Each path below is one point turned by a fixed rotation once a step. After each direction that follows a path, write how fast that rotation turns it, in deg/step (0 if it stays still).
Each turn is a multiple of 5 degrees from 10 to 175, or 0.
Each row of a path follows its step; steps can be skipped.

step 0: [-29  11 -27  17 -33  -4  19  11  -8  10 -36  50   7  -1 -14   9 -27 -57
 -12   2  42 -34  51  -8 -24  56 -27  10]
step 1: [-20 -31  17 -11 -23 -47 -44 -24 -28  48  21 -10 -32 -52 -16   2   6 -11
  -7 -27 -60  -2   3 -31  41 -10  -6   4]
step 2: [ 14   7   4  13   5 -51 -18 -15  10 -43 -15  43   8  25 -34  24  22  31
  12 -15  -5  29  12  25 -40  23  72  36]
step 3: [ 36  33 -10 -22 -33  28  33  24  23  38  25  20   9  27 -19 -15  34 -42
 -51  -3 -17 -38  -6 -55   1  -3  26  -5]
step 4: [ 14  10  -3 -39 -10 -35  -6 -28 -74  -2  29   2  47 -13   7  -6  47  24
  22   2  -2  16   8  24   7  30 -33 -60]
step 5: [ -9 -10 -50 -15  23 -17  29  28  22  29   0  -1 -25 -49  -7 -38 -10  -7
  -2  32  34  56  27   7 -30   7  61  15]
step 6: [  0 -15  31 -15  19  35  38 -30 -21 -11  19  30   4  16   2 -24  13 -10
  72  -1 -19 -31  28 -55  45 -33  19  21]
step 7: [-35 -50  -4 -36  22  -8   9 -22  19 -20 -19 -38  61   6   2  43  25  -7
 -29   2 -12 -18  43   7 -60  13  -6 -14]
step 8: [ 16  -7  -2   5 -67   1  -4 -30   9  20  25  37 -39 -20 -20  13 -35 -57
  -8  36  41   1  53  18   1 -24 -14  -4]
step 9: [-23 -24  63  -9 -25 -31 -41   8  -6  -1  31 -45  39  -9 -36 -20   6  23
   9  17 -26  15  -8 -15  47  11  25  45]
step 10: [  1  14  36   9  22  18  17 -31  60  18 -18  55   2  38 -29  -7  17  46
 -34  -5  17  18  27  20 -33  31  31 -25]
Directions:
[-13 -14 -14  -6   2 -21 -10   3  -8  -2  19  10 -17 -15 -13 -10 -12  12
  -3  22  10  -6 -13   4   8   5 -10   3]
95
[ -8 -21   0  -3  18  -2  -6   9 -10 -11   2   5   8  18  -2  -5  14  -4
 -14 -12  -1  23   4  29  -5   4  -7  11]
140
[  2 -10   2  -6   1 -11   4 -22   4 -22  -2  -1 -15   9  14  -6  14   3
 -15 -13  18 -13 -13 -17  -9 -13   8   6]
85
[ -1   3 -16   3  16  14 -25 -18   3  12  24  -2   8  -6  12   3  -4   5
  -9 -19   8  -8  13  -4  -1  16  -4  -6]
110
[ 29  10 -18 -11   5 -14  -8  15   5   2   0   9  -9   7  -8  -3  17   2
   8 -14  -7  13 -15 -14   1  15  -2 -12]
40
[ -2   2  -4  12  13  15   1   7   7   3 -15   3 -27  -2 -17  -8   6 -17
 -24  12  10  -4  13  -1  -1   7  11 -17]
145

step 0: [ 12 -24  13  -9 -19 -39   4 -34  20  12 -62  39  55 -33  -1  27   9 -54
 -38  41  75 -12  25 -18 -31   3 -49 -34]
step 1: [ -6   0  22 -50   9  31  72 -48  22 -36 -32 -87   4  12 -42  15 -33  20
  54 -26 -26 -25  17  22  24  11 -22 -15]
step 2: [ 36 -25  -3 -53 -24  -8  42  31 -11 -20 -19  -8 -38  40  50 -84  45  22
 -51  43  15  34 -32 -15 -23   3 -23  -3]
step 3: [-12 -17 -32  28  25 -25 -19   6  -5   7 -46 -26  79 -26 -33 -13  76 -18
  15   3   1  10  18  64  26 -49 -17 -60]
step 4: [ -1 -10  53 -51 -46 -24  63 -25  15 -19  17 -11   7 -10  31  81 -23   9
 -23  33  64 -24  29  -9  18  -7 -14 -50]
step 5: [ 42 -13   0   2  29  38  31 -36  26  28 -65 -63 -57  25 -26  -9  24  39
  -9 -22 -33  10 -49  19 -13  33 -57 -25]
step 6: [  0  27  -3 -72 -22 -40 -15  34  28 -21 -34 -29  63  -6  21 -61  27   4
  -8  34  43  73 -19  13 -17 -15  39  -9]
step 7: [-40 -23   5  54 -30 -14  17  35 -22  -4 -11 -46  30  43 -14  58  33   0
   3  47  -9  -9  35  33  67  -6 -60 -47]
step 8: [ 21  -6  18 -32  21  35  51 -39  54  -7 -43  10  10 -41  61  42   7 -24
 -36   0  62 -12 -31 -19 -27  19 -66  -5]
step 9: [ -1   3 -14 -75 -10  10  12 -27   2  12 -57 -48  10  18 -77 -57 -25  11
  43   1 -38  37   4   7   8  33 -22 -51]
step 10: [ 13 -10  21   6 -45 -25  30  36 -18 -64 -36 -40  10  36  69 -43  44   0
   3  64  34  -2 -11   1  25 -51  11  19]
Directions:
[ -1  -2  17  13   5   2  -3 -12   5   3   5   5   1 -11  -4  -8  -8  15
   1 -16  33 -11   7  -5  20  20 -13  -7]
95
[ -7  10  -1  -7   3  -8  -5  -5 -23  20 -19  -8   5   4 -10   1  -9 -13
  12  10  23  -3  15   9   1  -1  24   3]
120
[ 16   1  -2  15  12  27   3   1  -7  16  -5   4   7  10  -3  -4  21  -1
 -16  11  13 -16 -16  -8 -18   3   0   5]
130
[  0  -5  -4 -22 -13 -22 -11   8   2  15  10   5  -4   4  -3  -4   3   1
 -20  12   0 -11  17 -22 -13  18  -9  -4]
170
[ 10  25 -19  12 -25  -6 -12  -1  -6  -3  -2   6   6  -4   0 -26  16  11
   4   7  -1   7  -4  -7  16  -6   4  -7]
100
[-22 -14  23  11   7 -13 -24 -10  -9 -17   6  -4   8  -3  -5  -2  14  -7
  -2  19  -2   0 -14  -8   0  -5   5  -8]
100
[ 18   2 -14 -14  22  -8 -12 -19   9  -4   5  -8  31  -3  -3   6   8  -9
  -7 -14  -2   8   3  -7   9   2   4  13]
135
[-11  20   3   8  -6   5 -19  14  17  12  -7 -11   5   6   5  23  -8   2
  -3   6   3  22 -15  -4   4  20  -4   5]
40

step 0: [ 18 -15  38  35 -31  29  -7 -17 -56 -11   5 -23  41 -28  14  -6 -28  14
 -17 -55 -24  35   0 -46   0  43 -39  55]
step 1: [  6  21  16  -9  -9  21  10   3 -32  10  59  -4  -2 -20  60 -23 -40  39
  50   6  52   8 -22  18 -11 -22 -47  62]
step 2: [-31 -21  -4  18  13  27  24  57  23  51  35 -27 -30  17  40 -42  57   9
  21  15  -1 -10  27 -12  45 -24 -37  39]
step 3: [ -5 -57  -1  13 -29   7 -20  49 -21 -27 -35  18  45 -15  37 -47  73  28
 -16   2  -2  22   0   3  29 -25 -37 -36]
step 4: [  3 -55  27 -62  -8  48 -68   8 -48  15  -1   2   9 -34  28 -25 -21 -39
  21  10 -14  25  -9 -14 -22 -35   3 -36]
step 5: [-42 -14  25 -38 -53  33 -47 -33 -15  27  -4 -25 -19   6 -33   5 -12 -43
  23 -28  27  17  22  29  67 -16 -12  37]
step 6: [ 45  -1   1 -19 -34  23   6 -50 -27   0  21 -14 -27  -5  -2  14  27  38
 -50  36   4  14  62  55  51 -13 -41  12]
step 7: [-11  -7 -16 -35   8  55   0 -60  21 -19   4 -30  17   2  68 -14  37  36
 -42  37  13  18  33 -38  -8 -15  45  15]
step 8: [ -5 -72  18 -37 -36  -6  36  19   1 -37 -40 -35 -13  21  43   8  -3 -19
 -35 -16  29 -11 -20 -17  -9 -38  46  52]
step 9: [-13 -19  34  18  -3 -37  16  -7 -77  14  25 -55 -32 -22  22 -27  -3 -17
 -50 -23  -5  -4 -39  43  26 -25  43 -11]
step 10: [-16   1  67  -9  22  39  42 -27 -31  35  32  -6  45 -11 -11 -38  20  -5
 -21 -11  64 -41  14  26  15  30  18 -35]
Directions:
[  8   2 -24  -1  -5  16  16 -23  12  13  -1  -4  -3 -12   1  12 -10  19
   5   3   3  10  -2   1   1  13 -15  21]
65
[-29  18  -4  17   7   6 -11 -13  -7   7   0 -15  -3  -4   2   5   7   2
  -6  -4 -25  10  -9 -21  11  -9   5  -1]
160
[  0  -2   9  -1   7  11 -19   7   7   3  -7  10  27  -9  12  22 -13  -1
  -4  -4  -4  -3  -4   6 -17 -15  12  22]
100
[ -7  -5  -8   8  -1  -8   9   1   3  13 -22   0  -6 -28   3  -7   8 -29
 -12  -2  11  16  -2   4 -19  -5  -4  -6]
70
[  6  14  -8   1   2  17  11  -1  12  -2  -8  10  23   6  11  -7  24 -12
 -15  20 -15 -15   3   5   8   7  -7  -5]
90
[  4   7   0  18  14  -4   1  13  -4  -9  15   7   9 -12  -7 -15   4  -5
  19 -12  -6  -8  -5 -14 -13  10 -26  17]
25
[ -4   2  -9  12   2   4  -7  19   0  -3  -5 -12  -2  -8 -15   8  17  19
   0  28  19  -6  18 -12 -10  -5   8   5]
80

step 0: [-42   2 -33 -32  44 -28 -13  33  24  -6 -28 -57 -41 -42 -36   8   3  68
  -1 -45   9   7 -24   8  59 -11  14 -19]
step 1: [ 10 -52   2 -17  -5   6  17  15  35   0 -55 -32  12 -14 -13 -62  11  63
  36   5  86  16 -22  -4  -3  13  28  35]
step 2: [  8  16 -59  10  40  18  72 -18  -7   9 -17 -35   8 -50 -46 -21  -1 -11
  53  40  39  -6 -49 -24  -1 -24 -30   1]
step 3: [-28 -74 -42  17  26  15  32  12 -40  -6  18  28   2 -54  22 -30 -45 -11
  21  43  13 -18  -6  17 -75  16  10  17]
step 4: [-17 -27 -69  29 -22  23   1   6 -56  -5  20  12 -84  -2 -14  37   9   4
  14  31   9   5 -21  52 -12 -22 -13 -60]
step 5: [-48 -75  21 -14  14 -35 -20  15  30  -9 -15  67 -26 -43  -6  38  10  43
  17 -14  12   1  15  49   4 -22 -22 -49]
step 6: [-22 -39   7  19 -10  13  -3  34  11  45 -29  -2 -30  26 -80  23  29  49
  23 -32  35  -1 -18   3  38  52 -55  -4]
step 7: [  0 -14  31 -65 -19  36  41 -17  32  32  21   4  27 -50 -31   5 -12  46
  64 -11  25 -29  -9  11   8   0 -49  45]
step 8: [-22  -3 -47  -7  32  46  58  26   2  36  61 -55  -1 -40 -39   2  -8  20
 -27 -19   7 -54 -23   6 -14  41  20  19]
step 9: [ 28 -17 -36 -36 -32  50  23  46 -14 -64  13 -10 -25 -39  32   6  -3  41
  -3   7  47 -49  -7  31 -35 -29  43   6]
step 10: [-34   5 -52  26  26 -22  48  42  18 -34 -32   7 -30 -23 -59  17  30  14
 -40   0  32   1   6  28 -18 -72  24 -22]
Directions:
[ -1  14  -3 -22   0  12  -2  12  13   8  -8 -28  13   2   6   3   9  10
   3 -29  -5  -5  -9   6 -14  -3   6   9]
45
[ -3   2  16 -14  -4 -11  -6 -19 -27   3 -19  -2 -10 -14  -8   6  15   8
 -20  -4  -5   4   3   4 -15  11 -12  -1]
55
[ 17  -1 -10  -5   4  -3   7 -23   8  13  12   0   7 -11   7 -10  13  20
  -3   5   8  -8 -10 -23  14  16   3  15]
60
[  7   4 -14   3   3 -17 -10   5  14   3 -16  20 -24   6   8   5   4  18
  -7 -22  11  12  12  -2   8 -12   4   2]
70
[  4  -6 -10  -1   3  31  -5   0  -3   3  -4   6  16  -6 -13 -11 -13  25
 -11   1  -7  12  12  -8  -1  -9  -6 -22]
0
[ 11 -12   7  -6   2  -6  -6   0   2  -6  16 -20  -4  -3  16   2   4   6
 -18   3  11   1  -4  20  14   1  15 -32]
80
[  0  19   1 -15  -3  -4  13 -24  13   1   6   4   2 -14  -5   9   8  -6
  11   6  -3   4   0   8   6 -36  -7 -11]
140
[-21  -1 -12   8  -8  -2 -19 -12  11  -7 -13 -28  -8 -14  14 -21  -2  -9
   4   7   1   7  10 -11   2  -3  -9   0]
25

step 0: [-12  18 -30  -9   5  58  24  31  85  -3   6  -4 -29  32  -1 -61  50 -11
  15 -21  16 -18  -1  23 -13  13 -19 -83]
step 1: [-33  22 -11  -6  49 -24 -55 -20 -18 -19 -10   9   1  -5 -30  -3  10  -2
 -20  30 -63 -98 -13  34 -24 -48 -38   0]
step 2: [-45  -6   3  18 -10 -12  36  -3 -49 -33 -13  33  34 -59 -18 -57  45  30
  15   7  26   4  11 -45 -50 -23  71   2]
step 3: [ 11  -9 -42  83  33  14  39   6  40  26   0 -22 -14  -7 -48  15 -47  13
 -71 -38  23   7 -25  18   0 -32  37  38]
step 4: [ -5  15 -58 -36  60  72 -25  17  18 -42 -22  16  54  24  24  19 -55 -16
  17  18  24  12   8 -36 -31  33 -13  29]
step 5: [-18 -17   8 -33  39  40  20  18   3   9  70 -23 -21  -9 -36 -70 -11  16
  65 -17 -60  19  40  28  30 -22 -18  17]
step 6: [ 27 -77  60   5  47  -9 -11   9  39 -39  24  26  -8   7  25  -4  35  -1
 -68  -8 -24 -55  34 -35 -27  -6  -2 -27]
step 7: [-38  38  47 -16 -20  -9  62 -40 -14  14 -22  62  14   5 -41 -23 -50  34
 -22  -7  40 -48  -1 -38  -3 -21 -46  22]
step 8: [-77  -7  19  18 -15  43  32  41  16 -12  16  -2   9 -33   5  50 -31  20
 -22  13  33  25  11  87 -41  10  37 -33]
step 9: [-15 -13 -51 -28  12   5  13  30  43   3  10   9  -5 -23  30  32  32  -4
  15 -29 -14 -47 -42  16  -9  27 -20 116]
step 10: [-26  -4 -12  27  14  46  44   5 -69 -53  11  39 -21  77  19 -44  39 -48
  -4  24 -34  23  19   5  22  12  -4  26]
Directions:
[ 10   1   1 -18 -22   6  -3  19   8  -4 -12  -9  24   2  12 -10  11  12
  -1 -10   2   0   1 -16 -24  -2   0   4]
160
[ 14  -5  16  16   7  -2  -3  14  17  14   5  11 -19   0   9 -13  20  -2
  -3   0  16   1 -10  -9   4   2  13  21]
110
[ 18 -12 -26  -9   8 -17  -4   4   9  -2  -4  24  -3   5  10  15  -8   3
 -14   4  -6 -11 -16  -3  -2 -10 -17   0]
130
[  9   8  10  -1 -11  -1  -7  12  -5 -21  28   3 -17   5 -12  16  -3  13
   9 -11  19 -15   4  -3  -4   5 -11  -7]
45
[ 18  10  -4 -13  -6  14  17   8  -6  16  -5  -3  -9 -29  -6   2  -8 -16
   3  -6  -6 -26   0  -9  10  -1   5   0]
175

step 0: [-39   6  -2  -6   6 -35  20 -18  21 -47 -15 -30  35 -21 -70   8  17   5
 -49  -9   3  36  67  -2 -16  10 -45  32]
step 1: [-50  64 -25  -1  29   9  51  -7  30 -34  -4  14   3 -34  -4 -35 -32  61
  26  11 -31   4   2  -1  17  32  50  11]
step 2: [  7  46  55  49  12 -24  10  54 -15   6 -12  12  11 -55  23  19  11  33
 -34 -27 -12  10  14  12 -53 -27  14  52]
step 3: [-28  -5   0  38  11 -25  -4  25 -18 -30 -24 -13  -8 -51 -22 -17 -66 -32
  42  -9 -31 -32  79   2  24 -28 -17 -10]
step 4: [-56  32  28  -9  22 -12  41  25 -59  -4  12 -33  39  19 -33  -6 -14  33
   2  52  40  49  26  21  15 -35  10   9]
step 5: [-20 -33  42 -23  44  -1  24 -32 -29 -32  61  40   4 -47  31  12 -36  31
  -4 -15 -35  10  30 -16  13   9  26  49]
step 6: [-30  -3  -3  23 -17 -33  42  39 -14   4   3  60  17  14 -67  16   9  -8
 -30 -49 -31 -13  38  12  -9 -41  55  -2]
step 7: [ -7   0  14  24   6 -11 -16   2  -3 -61 -38  70  11 -30   3 -23   3  11
  15  32  53  21  69  39  42  13  14  -2]
step 8: [-46  -2 -16 -37 -25   3   4  20 -30  18 -21 -12 -32 -30 -33  30  -1  44
   5 -22  -8  69  39  32   4  22   1  74]
step 9: [-39  49 -37  46  13  35  24  -5 -49 -61  24  12   8 -30  26  31 -31 -30
 -15 -35 -11 -13  -4  37  16  20  39  18]
step 10: [ 14  17  46  36 -22 -39  -9  23 -42 -23  27   6 -45 -37 -54 -48 -15  -1
 -48   5  -9  37   9  47 -24  -3  22 -12]
Directions:
[  3  -1  -5  18  -9  -6  -1 -14  15 -24   5  -3  -2   2 -28  -6   2  -5
  11  24   4  12  -3   8   1 -18  -4 -11]
110
[  9 -15  -7   6   3   9  -3 -10 -17   3  -1  19 -15  18 -11  11  22  -5
   1  -3   6   5   9  -1  26   3  13  15]
35
[ 10  11   6  14  12  -3  12  -3  11  -4  25  18 -15   4  -4  -6  -4   2
  -7 -13  -8 -12 -24   3 -14   1  17  10]
90
[-13  -4  -9  20 -23  -5 -13 -10   4   8  18   2  -4  -2  13 -16 -16  16
   6   0   3  -9   7 -17  17  10   7  -1]
175
[ -1 -23   9  -6  -1  -4  24  -8 -21  -4  16  -8   2   9  11 -27   7 -12
   5  -9   4   5   4  -8  -9 -12   1 -10]
55

step 0: [ -8 -23  18   3 -25  25 -31  -8  -4  34 -22 -14 -42 -26 -30 -57 -46 -35
  58  34  30  55  -5  28  24  -6   4 -46]
step 1: [-15 -17 -35  22  27  -6 -35 -75 -24  32  28  61  -6  33  -7 -12   5 -43
 -58  -8  27  19  -3   7  52  -7 -22 -11]
step 2: [ 27 -27 -19  60  10 -18  50  10 -27  23  18  -3   6   9 -51 -19  38  15
  -8  42  43  12 -34  -3 -42  49 -21 -50]
step 3: [ -5  49  36 -11 -16   6   0 -23 -47  61  32   2  36  -6 -65  15 -20   8
  29 -48 -13 -10  -8  12   4 -23 -11 -69]
step 4: [ 47  21 -46 -43   8  13  37  24  -6  61 -42   9 -23  38 -20  -9  27 -56
   5 -11  28  -5   5  30  59  19  30 -12]
step 5: [ 48 -12  -1   3 -35 -40 -47 -34  43  65  -4  48  11   6  25  43  29   7
  21  54   5  -8 -24  -6  -4  12  -8 -45]
step 6: [ -7 -11  27 -53 -10   0  -9 -53 -78  36   9 -32 -34  -7   7 -56  14   2
  39  48  22  28   3 -32   4  16  -1 -27]
step 7: [ 12 -19 -22  21  19  30 -47 -46  39   6  43   7  10  12 -71 -25 -13 -51
  24 -10  19  51  15  -5  52  20  12 -26]
step 8: [-20 -55 -22  43   1 -42  36  -6 -44  48 -38  48   2  16 -28  -3   6 -23
 -34  22 -13  47   5  24   5  13 -47 -42]
step 9: [ 13  41  -7  58  23  32  -7 -32 -48  61  15  -2  22  26 -37 -10  19  51
  18  17  48 -30 -28  18 -12 -31   1 -28]
step 10: [ 42   5   7 -43 -48 -21  50 -29 -20  16   1 -13  -8  -8 -68  17   6 -40
 -13 -32  37 -42  -7  -9  41  15  23 -56]
Directions:
[  3   5   9  -9 -14  -9 -12  -6  11   9  -3   0   9 -22  27 -13  15  -6
  14   4   5  12  15  -4  10  13  10  12]
55
[ 11 -10 -18   3  12 -14   6   6   8 -15   8  17   3  -7 -15   8   1  -5
   2   5  13 -13   8 -15   7  13  30   3]
130
[ -5 -24   2   6   4   8   8 -26   8  -2 -18 -10  11  -4 -15  -4  -3   8
   5  20  -5  -5  17   3  12 -14  -6  13]
45
[ -3   0  20 -12   2   9   9  19   6   2  21 -10  11   3 -21  -1  -9 -14
   6   0 -21  13  23   3   3   8   4  -4]
95
[ -7  -8  11  -7 -13 -17  13  -3  12  11   6  18  -7   0   2  -2 -12  17
 -12 -17  -1   5   8 -26  11 -19  -3 -10]
155
[ 15  12 -19  -3 -22   2  12 -23  -3 -12   8   2  -3   5  -1 -13 -18  15
   7  -7 -10   3  13   8 -15  15   3  -1]
100
[ 12  -3   6 -19  11   2 -11   3  -4  -7  -8   5   6   0  -5  11  -3  19
  -7  -2  31  14  19  14   1   7 -14 -14]
0
[  0  15  -3  23  -4 -10  13   7 -11  11 -16  -8  26   1 -12   7  14   8
   0 -27   2   5   9   0   0   0   4   8]
60
